The same turns and mirrors carry the whole set onto itself, and each row onto the other rows of its family. Which rows share a family with each named row? Give them in list order.
These 16 rows form 4 families of 4 rows each.
J566: [ 25.5   1.9   8.4   2.5  -9.7 -23.1  11.8   3.2 -13.2 -18.6  22.9 -12.2
  15.7   0.9 -22.8  -3.2  -0.7  10.2   2.4  -3.5 -13.4 -20.1  -4.5  -3.9
  30.5]
J803: [ 22.0  22.2   7.4 -11.9  -4.3 -26.7  -3.3  -3.2   2.6  -2.9  17.3  -4.8
 -11.7 -11.9  28.2  -5.5  -7.2  -4.7  -9.0  -9.2 -18.3 -12.9  10.6 -19.8
  17.7]
J770: [ -8.1   0.9  31.2  20.7  15.3  -1.6   3.9  -9.8   6.2 -13.1  -5.7 -11.9
  -9.6  22.2  18.7  15.9  12.8  -0.8 -13.7  20.0  20.4  -9.0 -11.4  11.1
  -2.5]
J933: [  4.8  -0.1 -17.7   4.3 -14.8  10.4  -1.7   4.5  -1.4 -10.2 -25.2 -17.8
  -2.6  10.3   8.3   9.6   7.2  -1.3 -23.7  -3.6   4.7  17.9 -19.4  13.7
  17.5]
J657: [ 11.7  28.6   4.1  -0.8 -17.2 -17.9  -5.8  -6.1  -3.9  -0.2  35.2  -3.0
   0.4  -0.8  21.9  -2.7 -11.0 -11.4  -6.9   4.0  -4.1  -3.4  19.7 -25.6
  11.1]
J123: [ 24.5  -5.1   3.8   6.8  -6.2  -9.7   4.6  -3.9   0.7 -27.8  16.9  -1.6
  21.8 -17.3  -3.6   9.6 -11.1  18.5  13.8   3.8  -4.8 -26.0 -12.0  -0.9
  26.5]
J990: [  3.3  -7.2  -6.8   9.6  -5.1 -17.0   3.3  -2.0  -3.5 -32.2  25.6 -19.7
  25.5  -2.9   1.3   0.8 -12.3  21.4  -6.7   0.6  -7.0 -28.9  -3.0   5.3
  34.4]
J631: [ 19.1 -12.1  11.9   2.6  -4.3 -31.5   5.3  -3.2  -3.1 -26.3  26.3 -13.7
  17.4  -1.9  -8.2   8.9 -20.8  24.6  -4.4   1.1   1.3 -17.3   0.2  -8.7
  26.7]
J516: [-11.9  16.6 -12.6   5.7 -22.4  -8.5   2.4  -2.3 -11.9 -16.2 -15.2 -21.9
 -16.1   6.7  11.0   9.6   5.7  -1.9 -18.5  -2.8  15.5  13.8 -34.0   9.9
   9.8]
J676: [ -9.9   9.9 -12.7  16.4 -12.3   2.9   2.8   4.0  -0.9  -3.8 -20.2 -28.1
   3.2  -1.6   8.9  16.0   7.3  12.4 -21.6   5.6  23.4   9.8 -27.9  -7.9
   8.3]
J914: [  3.9   9.2 -10.0  11.4 -32.6  -3.2  -8.8   6.3  -7.3 -26.2 -12.4 -27.2
  -7.1  -5.5   1.4  14.9   6.9  -6.9 -22.6  12.9   9.6  16.5 -20.0  10.6
  10.4]
J755: [-10.1  14.0  24.5  12.3  27.0  -2.4  -0.6 -14.8  14.4   1.9   0.9 -18.9
  10.7  15.2  19.9  17.1   9.6  -5.9   3.3  14.6  14.9  -0.5 -14.6   5.6
  -1.4]
J215: [ -8.8   6.4  26.8  18.4  16.8 -14.8  -2.7   1.4   0.1  -4.0  13.1 -23.9
   8.5  18.7  24.8  -1.9  18.4  -2.4 -10.9  20.0  21.5   3.3 -13.9  20.8
  -3.3]
J222: [ 29.4  18.9   9.8   7.0  -1.5 -13.7  -2.3   2.9  -7.6  14.9  27.0   0.8
 -15.8  -0.4  20.6  -2.6  -5.8  -4.0  -4.1  -3.0 -19.4   1.5  10.1 -12.9
  12.1]
J987: [ 16.8  27.4  11.4  -3.1  -1.4 -16.2  -9.6  11.4  -2.2  -7.5  21.0  -7.3
   2.0  10.4  24.8  -3.7 -26.2  -6.5  -3.8  -6.3 -13.3 -22.6  18.3  -9.1
  20.0]
J399: [  1.0  10.8  23.5  21.0   5.8  -5.8   6.7 -18.7   4.8  -8.5 -10.0 -22.4
  -4.9   4.7  28.1   0.6   5.4  -4.4 -11.4  36.7  12.9   7.7 -11.8  18.2
  -6.6]

Which other rows belong to the same family as J933? J657, J123, J215
Which other rows belong to the same family as J990? J914, J755, J222
Which other rows belong to the same family as J770? J803, J631, J516

The same turns and mirrors carry the whole set onto itself, and each row onto the other rows of its family. Which rows share a family with each named row? Give them in list order.
These 32 rows form 4 families of 8 rows each.
J736: [  1.4 -16.4 -34.5   6.3 -10.4 -19.5  20.3  22.3  15.0 -18.6   3.3  -1.7
 -22.3   9.6  29.4 -23.1   8.6  20.7 -15.9]
J805: [  9.8  -9.9   7.8  -4.0  20.9 -12.9  -3.1  40.7  -2.0  -5.1  19.3   1.3
 -30.1  16.9  22.1   4.8  -4.5  17.4 -16.1]
J615: [ -3.1 -15.2 -41.4   2.1  -8.3  -9.5  19.7  22.9   3.5 -11.7  -9.7  -4.5
 -22.8  -5.2  30.3 -29.0   7.4  11.2 -16.5]
J458: [-12.7   5.5  -7.8  -7.7   0.9 -16.6  -2.8  -5.1 -18.6 -18.4 -10.8 -11.4
 -10.7   8.0  16.3 -11.3 -19.8  -9.8  17.4]
J560: [ -2.4 -19.4 -29.2  14.5  10.0 -20.7 -12.0   0.6  17.7 -28.3  -5.1  -3.3
  -5.7  -4.6   4.0   1.2 -25.7  15.6   3.8]
J7: [  8.7 -16.7 -34.2  13.8   6.2 -14.8  -2.5   4.9  14.4 -28.8  -7.7  -2.2
   0.2  -6.3  -4.7  -8.6 -18.4  17.5 -11.8]
J338: [ 25.6  16.3 -29.4  -5.6  24.4  -8.7 -16.7   4.5 -10.1   7.1   4.4  -9.2
 -10.2  11.3  29.8   1.8   3.6  15.0 -10.4]
J821: [-28.1 -14.6  -2.2 -21.0  19.4 -12.0  15.5   6.1  -7.3 -20.2   5.8  -1.1
 -23.7  27.5  13.0   1.5  -7.3  17.9  -5.5]
J940: [-24.7 -18.3 -19.5  -1.5  -5.0   7.7  -7.9   2.6  -8.6   7.6   2.7  -7.9
 -31.6  -5.5  12.6  -2.7   6.9   4.7 -40.5]
J667: [  8.1 -13.4 -29.2  19.8   8.9 -16.7 -10.2   2.8  20.8 -36.2  -6.5  -1.8
  -4.9  -1.6   5.5  -3.5 -18.0  13.9  -3.5]
J253: [ -7.7 -11.6 -27.5  17.9 -15.9 -16.3  22.1  15.2   8.0 -11.2  -2.1   0.4
 -22.5  -4.9  24.1 -21.3  16.7   4.9 -14.3]
J235: [-28.3 -20.5 -11.7 -12.5  20.7 -17.0  10.7  20.2  -1.3 -24.2   7.0  -1.3
 -25.5  20.1  22.5   3.6 -11.0  30.1   0.2]
J778: [  2.8 -16.1 -48.2  17.1   8.6 -15.3  -1.5  -0.2  19.9 -24.9  -7.3 -14.4
  -9.9  -2.2   9.4  -1.2 -10.7  22.6  -3.4]
J497: [ -2.1  15.7 -12.7  -8.9  -0.9 -19.9   4.9  -8.0 -13.8  -9.6  -7.5  -2.5
 -18.9  13.5  20.1  -3.9  -8.6 -13.3  16.5]
J95: [  1.4 -19.5  -8.0  15.5  12.0   6.5 -30.1   5.3   8.8  -7.9  -8.6 -22.1
 -31.9  -7.2   0.8 -11.8 -18.2   3.1 -10.0]
J196: [ -3.3 -20.6  -8.7  -1.6   7.2  11.2 -27.8   1.6   7.1   6.2  -2.3 -24.0
 -35.7  -4.8   3.1  -1.4 -18.9  16.3  -4.5]
J349: [-28.6 -24.7  -6.7 -18.7  17.3 -12.3  12.6  17.4  -9.8 -19.4  11.3  -8.2
 -22.2  20.7  18.1   0.3  -6.6  22.1   2.6]
J518: [ 29.6  15.9 -23.3 -12.3  10.0 -10.0 -15.5  -0.1  -3.5  10.7  -1.2 -14.0
 -10.9  11.3  27.3  -1.9   1.3  18.9 -15.3]
J763: [  8.1  -6.8   6.0   6.7  37.1  -9.1   2.3  33.3  -1.8  -9.1  12.1  -1.1
 -21.9   9.2  29.3   1.5 -13.8  10.4 -27.2]
J508: [ 20.5  21.8 -23.4 -11.8   3.9   0.5 -18.3  -2.9 -11.5   8.2   3.9 -14.2
  -8.5  11.0  24.7  -2.0   0.2  13.3 -17.6]
J511: [-20.7 -16.6 -17.2  -1.7  -5.1   1.6 -10.8   9.1 -10.1  -4.5  -6.6  -5.1
 -35.2 -18.3  21.5   7.5  17.3  -4.2 -30.2]
J977: [  8.4  -2.0   2.6  11.3  27.7 -17.5  -6.3  35.4  -1.0 -10.4  14.3   8.0
 -28.0   3.2  26.3   7.0 -10.7  15.2 -28.9]
J336: [  2.0 -16.8  -7.3   3.4   0.9  14.3 -21.2   6.1  11.9  -3.3   1.8 -20.9
 -36.3  -8.6  -8.1   0.9 -13.4  13.5  -4.1]
J153: [ -9.7  15.4 -11.7  -9.9  -2.1 -11.9   1.6  -9.1 -12.4 -22.2  -8.4  -4.9
  -9.2   6.8  22.6  -8.4 -13.2 -14.4  11.8]
J245: [-32.7 -10.6  -8.8 -19.6  17.5 -13.5  10.4  15.1  -9.3 -23.5   7.3   4.3
 -14.8  13.2  25.5  12.7  -8.0   8.4   3.8]
J862: [-14.4  -5.8 -15.3   2.0  -7.8  -4.1  -4.0   8.9 -15.1  -3.2   1.6  -9.3
 -27.0 -12.5  27.0  -1.0  14.0  -2.9 -47.2]
J959: [  1.6  16.7 -10.4 -19.9   5.0 -13.4   4.0   0.6 -10.6 -10.3 -15.1 -15.5
  -8.4   9.4  25.8 -16.5  -8.5  -1.3  17.2]
J938: [ -8.1  -9.1  -6.4  -0.8   6.5  13.2 -29.2   0.7   0.0   4.5  -0.7 -28.5
 -32.5 -10.4   3.7  -9.5 -12.4  12.1  -2.6]
J691: [ 15.3  -2.7   4.5  11.4  18.2 -17.5  -1.0  34.5   3.3  -5.3  11.4   3.7
 -22.8   5.5  34.3   7.2  -1.4  14.8 -31.2]
J61: [-24.2  -6.3 -10.8   4.7  -4.3  -1.3  -8.5   8.9 -18.1  -2.3  -1.5  -1.2
 -30.8 -17.2  21.7  -4.0  13.2  -3.1 -36.4]
J681: [  0.4 -14.1 -39.5   3.9 -12.1 -14.5  26.6  18.0   3.9 -12.7   1.6 -11.1
 -19.3   4.3  28.8 -21.6  10.3  18.1 -16.3]
J939: [ 25.5  23.8 -20.0 -10.5  17.3 -14.2 -16.3   8.2 -10.2  -3.1   0.7  -5.7
  -9.4   9.7  19.7   7.0 -10.4  13.8 -27.2]

Which other rows belong to the same family as J497? J615, J7, J338, J821, J763, J511, J336
Which other rows belong to the same family as J940? J805, J253, J778, J95, J245, J959, J939
Which other rows belong to the same family as J691? J736, J458, J560, J235, J508, J862, J938

The same turns and mirrors carry the whole set onto itself, and each row onto the other rows of its family. Which rows share a family with each named row? Give them in list order.
These 30 rows form 6 families of 5 rows each.
J662: [-29.6   7.1  13.1  -3.9  15.8 -26.9   4.4  16.8]
J915: [ -9.5   6.1   5.4 -19.9  -6.6 -15.3 -20.8   4.6]
J223: [15.2 -0.5  4.0 -4.8  6.4  8.7 20.6  7.8]
J957: [-18.6  -3.4  -2.4   6.0 -10.3 -19.2 -12.7  31.6]
J664: [-31.5 -12.5  20.6 -17.5  -3.1  -6.2  12.2   7.5]
J499: [  2.1  17.5  16.1   4.1 -22.1  -5.5  -8.8  14.7]
J601: [  2.4  14.3   6.2 -28.2  10.7 -10.3  -0.4   4.9]
J728: [ 14.9 -16.1  21.6   0.3  -5.5 -18.9  17.5  18.2]
J713: [ 10.6 -10.7   7.5 -27.1   5.9   0.5   2.6   5.8]
J193: [-2.2 23.0  8.3 -7.8 -1.1  2.1  2.7 -6.4]
J626: [ -4.4 -15.1   7.8  -2.0  -5.9   6.9  27.9   2.7]
J559: [ -7.0  10.6  -0.1  -4.7  -6.6 -34.1 -11.4  13.0]
J724: [-10.3 -13.6  17.1 -19.4   7.2   7.0 -14.7  22.9]
J144: [  7.9  11.2  -9.6  -8.7   0.3 -22.4   0.8  29.0]
J286: [ 4.9 -6.8 15.0  2.0 26.1  7.1  7.8 17.0]
J888: [-20.0   5.7   6.3  -6.9 -27.2   0.7  -5.1   9.0]
J966: [ 19.2  10.2  -2.7 -15.1  -0.8  -1.1   0.4  15.0]
J484: [-2.7  2.5 18.6  2.3  4.3 12.3 13.5 -7.2]
J147: [-18.8  -0.4   4.0  13.3  -9.9 -33.4   6.0  17.0]
J697: [-10.8 -17.9  15.6  14.9  17.7  -6.4  14.4  23.5]
J188: [ -1.6   0.0  36.4 -11.8  12.7  -1.8  -8.4  11.5]
J18: [-8.5  9.3 12.5 -6.9  1.8 -8.9  6.0 48.5]
J194: [  5.5 -23.9   9.1  -3.1 -20.3  -8.2   3.3   8.4]
J101: [ -4.4  -8.5   9.1  23.9  -4.0 -19.2  15.8   5.7]
J91: [-23.9   7.5  26.5  -5.2  -7.7 -17.2  24.9  13.0]
J962: [-21.3  -4.9   8.0  15.8  11.2 -22.2  -1.4  30.4]
J745: [-32.6 -10.5   9.2   8.3   3.2  -0.5  15.2  25.3]
J872: [ -9.0 -15.2  -1.0 -11.5  -9.1  -7.0   7.8  41.8]
J787: [-18.2  -3.1  15.0  19.4   6.0   3.3  20.2   7.3]
J134: [-17.8  17.6   5.2 -21.3   8.4 -22.6  -7.0  20.1]

Which other rows belong to the same family as J697? J966, J484, J147, J134
Which other rows belong to the same family as J223? J601, J559, J962, J787
Which other rows belong to the same family as J664? J724, J888, J194, J872

